Turns, then the turns between two rows, first turn first; the first pair answered
A:
[ 256,  120,  -41,   16,  253, -257,  215,  -69] -> [-263,   16, -199,  -56, -203,   22, -221, -269]
[-178,   44,   36, -171,  -96,  329,  -28,  -25] -> [ 165,  108,  130, -125,  151,  170,  222,  100]
[ -38,   26,  -87, -246, -207, -133,  150,  -58] -> [-117,  253,  132,   89,  -46,  189, -130,  106]
X:
[107,  56, 131, 403, 461, -29,   7, 184] -> [-206, -376, -351,   11,  -32, -344,  -36, -186]
[ -33,  -60, -145,  -71,   16, -112,  -14, -114] -> [126,  71,  14, -58, 107,  -7, 118,  -4]
[-194, -175,   -1,  262,  163, -155, -131, -172] -> [ 120, -173,   -2, -204,  -14, -141,  333, -172]
[105, 379, 355,  99, 122, 527,  10, 235] -> [-535,  -94, -190,   84, -259,  159, -452, -181]
L:
[180, 458, 313,  32, 242, 113,  76, 226] -> [ 234,  273,   79, -464, -143,   10,  338,   62]
[-152, -203,  -89,  165,  176, -148,   54,  -93] -> [-274,  -61,   32,   85,  -32,  243,  -73,  -67]
[ -49,  -43, -157, -261, -147,  400, -178, -133] -> [ 170, -229, -294,    9,  297, -250,  -35, -132]
[ 286,   28,  120, -284,   20, -152,  186, -153] -> [219, 165, 314,  57, 233,  37, -80, -45]
Q:
[-229,  144,  185,   10, -254,  267, -142,  -72] -> [-325,   83,  114,   42, -236,  184, -219, -109]
[ 295,  145, -134, -278,  185, -156,  647,  -58] -> [ 212,   64, -205, -429,    3, -107,  622, -142]
[ 121,   -3,   40, -103,  -20, -107,   91,   74] -> [  75,    0,  -10, -137,  -58, -102,   80,   43]
[ 154,  -59,    8, -295, -141,  -43,  337,  -64] -> [  24, -136, -138, -284, -195, -154,  274, -160]
Then:
Each pair is 2 to 3 turns apart.
[-165,  -25,    1, -376, -533,  437,  -73,  -59] -> [ 116, -125,  -98, -551, -457,  110,  282,  -68]  A then A
[  60, -101,  -79, -510, -327,  -75,  341, -104] -> [ -94,  124,  167, -363, -382,  450,   60,   24]  L then L
[-326,  173,   84,  180, -251,  365, -331,  -20] -> [-102,   45,  -59, -336, -500,  259,  104, -112]  Q then X
[403, 367, 321,  14, 116, 146, 134, 285] -> [ -19,   -6,  -64,  418,  279, -434, -284,   64]  Q then L then X
[342, 161, 462,  52, 112, 343,  68, 309] -> [-257, -177,   60,  439,  115,  -47, -530,   48]  X then Q
[-261, -199, -217,  120,  -69, -150, -102, -213] -> [  63,   71,   47, -226, -218,  243,  244,  -64]  A then Q then L
[ 189, -165, -233,  -30,  166, -501,  221, -143] -> [  90, -152, -226, -408, -261, -137,  264, -212]  L then L
[ -21,   31,  164, -198, -217,  444,   30,   72] -> [-182, -291, -174, -279, -286,   -4,   -4, -143]  A then X then L
[ -56, -370, -147, -250, -293, -195, -212, -287] -> [ 261, -162,  136,  280,  372, -352, -134,    7]  A then L then L
[165, 472, 630, 114, 277, 420,  -3, 448] -> [ 211,  125,  204, -746, -386,  169,  478,  130]  X then X
[100, 115, 122, 105,  77, 218, -68, 108] -> [ 223,   -2,    8, -153,  -85,   67,  176,   26]  Q then A
[-266, -336, -286, -367, -197, -130,  100, -149] -> [ -28, -185,  -59,  172,  464, -383,  107,   97]  X then X then A
[ 225, -286, -374, -265,  -25, -543,  339,  -89] -> [ -63,  296,  258,  432,  193,  454, -359,  286]  Q then L
[ 179,  291,  332, -358,  177,  422,  182,  277] -> [-203,  -10,   62,  330,  593, -175, -310,  121]  L then X
[ -65, -100, -111,   82,   20, -408,  -86, -103] -> [  90,  -31,  -71, -262, -200, -247,  182,  -87]  A then X
[195, 435, 383,  11, 174, 547,  76, 236] -> [ 213,  -84, -193, -572, -202, -157,  467, -140]  L then Q
[552, 317, 368, -30, 319, 121, 475, 277] -> [ 224, -193, -183,  131,  427, -738,  276,  -27]  L then X then A
[-419, -244, -184,  -95, -451,  297, -240, -266] -> [-394, -100,   33,  445,   19,  318, -505,  -49]  L then L then Q
[-160,   10,  -30, -166, -417,  117, -157,  -29] -> [-172, -144, -156,  171, -107, -316, -228,  -57]  Q then L
[ 404,  -55, -379, -455, -187, -381,  263,   84] -> [ 624,  294,   18,  -14,  294, -132,  203,  429]  A then L then X
[ -43, -236, -323,  -61, -108, -543,  220,  -71] -> [ 202,  308,  260, -143, -149,  305,  323,  288]  X then A then X
[-119, -322, -398,  -71,   23, -200,  197, -487] -> [-330, -138, -176,  442,  281,   81, -231, -329]  Q then A
[ 387,  147,  198,  147,  382, -315,  223,  210] -> [-358,  128,   96,  201, -171,  268, -496,   18]  L then X
[-359, -286, -424,  202,   70, -551, -180, -161] -> [ 184,  424,  353, -135,  -36,  532,  226,  290]  X then L then Q
[-213,   64,    3, -190, -384,   -3,   22, -232] -> [ 158,  253,  241, -158, -106,   32,  317,  -38]  Q then X
[ 265,   72,   87,  291,  465, -152,  182,  141] -> [ 279,  143,  119, -295, -124,  330,  336,   73]  L then A
[-318,    5,  -85,   44,   30, -151, -426, -235] -> [  28,  -70, -173, -102,  150, -512,  -48, -219]  A then X
[ 269, -179, -128,   76,  367, -257,  136,   50] -> [ 254, -229, -210, -289,   34, -176,  270,  -61]  L then L
[-171, -144, -171,  421,  110, -239, -138,  -36] -> [-143,  136,  116,  249, -128,  390, -200,   86]  L then X then X
[ 225,   10,  -67, -552, -322, -103,  352, -107] -> [ 140,   82,   24, -551, -424,  132,  258,  -80]  X then L
[-278, -202, -355,  -51,  188, -360,  -64,    4] -> [  34,  -61, -202, -497,   -1, -151,  324,   88]  X then Q then Q
[-166, -445, -220,  140,  -96, -247, -286, -271] -> [439,  64, 336, 237, 266, 169, 108, 166]  X then L
[-396,   79,  133,   21, -395,  451, -429,   17] -> [-389,    7,   49, -153, -512,  415, -330,  -38]  X then X then X
[ 217,   36, -102, -648, -109,  -57,  705,   47] -> [139, 421, 343, 319, 610, 194, 144, 411]  Q then X
[-263,   -2,  -32,  424,  243,   10, -380,  -66] -> [173, 253, 263, 274, 365, 236, -12, 167]  L then A
[ 171, -196,  -34,  -32,  167, -266,  269,   72] -> [-118,   19,  186,  218,   95,  291, -173,  154]  A then X then X
[ 340,  161,  301, -264, -115,  245,  284,  154] -> [-209, -339, -255, -155, -321, -273,  -88, -246]  X then X then Q
[ 116,  103,  240,  265,  178,  120, -264,  -27] -> [ -57, -102,    2,  246,   74, -161, -346, -186]  X then L
[-211,  -57, -235, -290, -295,  -24, -109, -122] -> [-221,   81,  -70, -248, -300,  209, -171,  -65]  X then L then A
[-379,   53,   48,   88, -107,   72, -515, -116] -> [-187,  188,  228,  275,  202,   67, -428,   64]  Q then Q
[369, 322,  50, -40, 239, -12, 273, 192] -> [ 246,  148, -165, -423, -189,  -38,  327,    5]  A then A then L
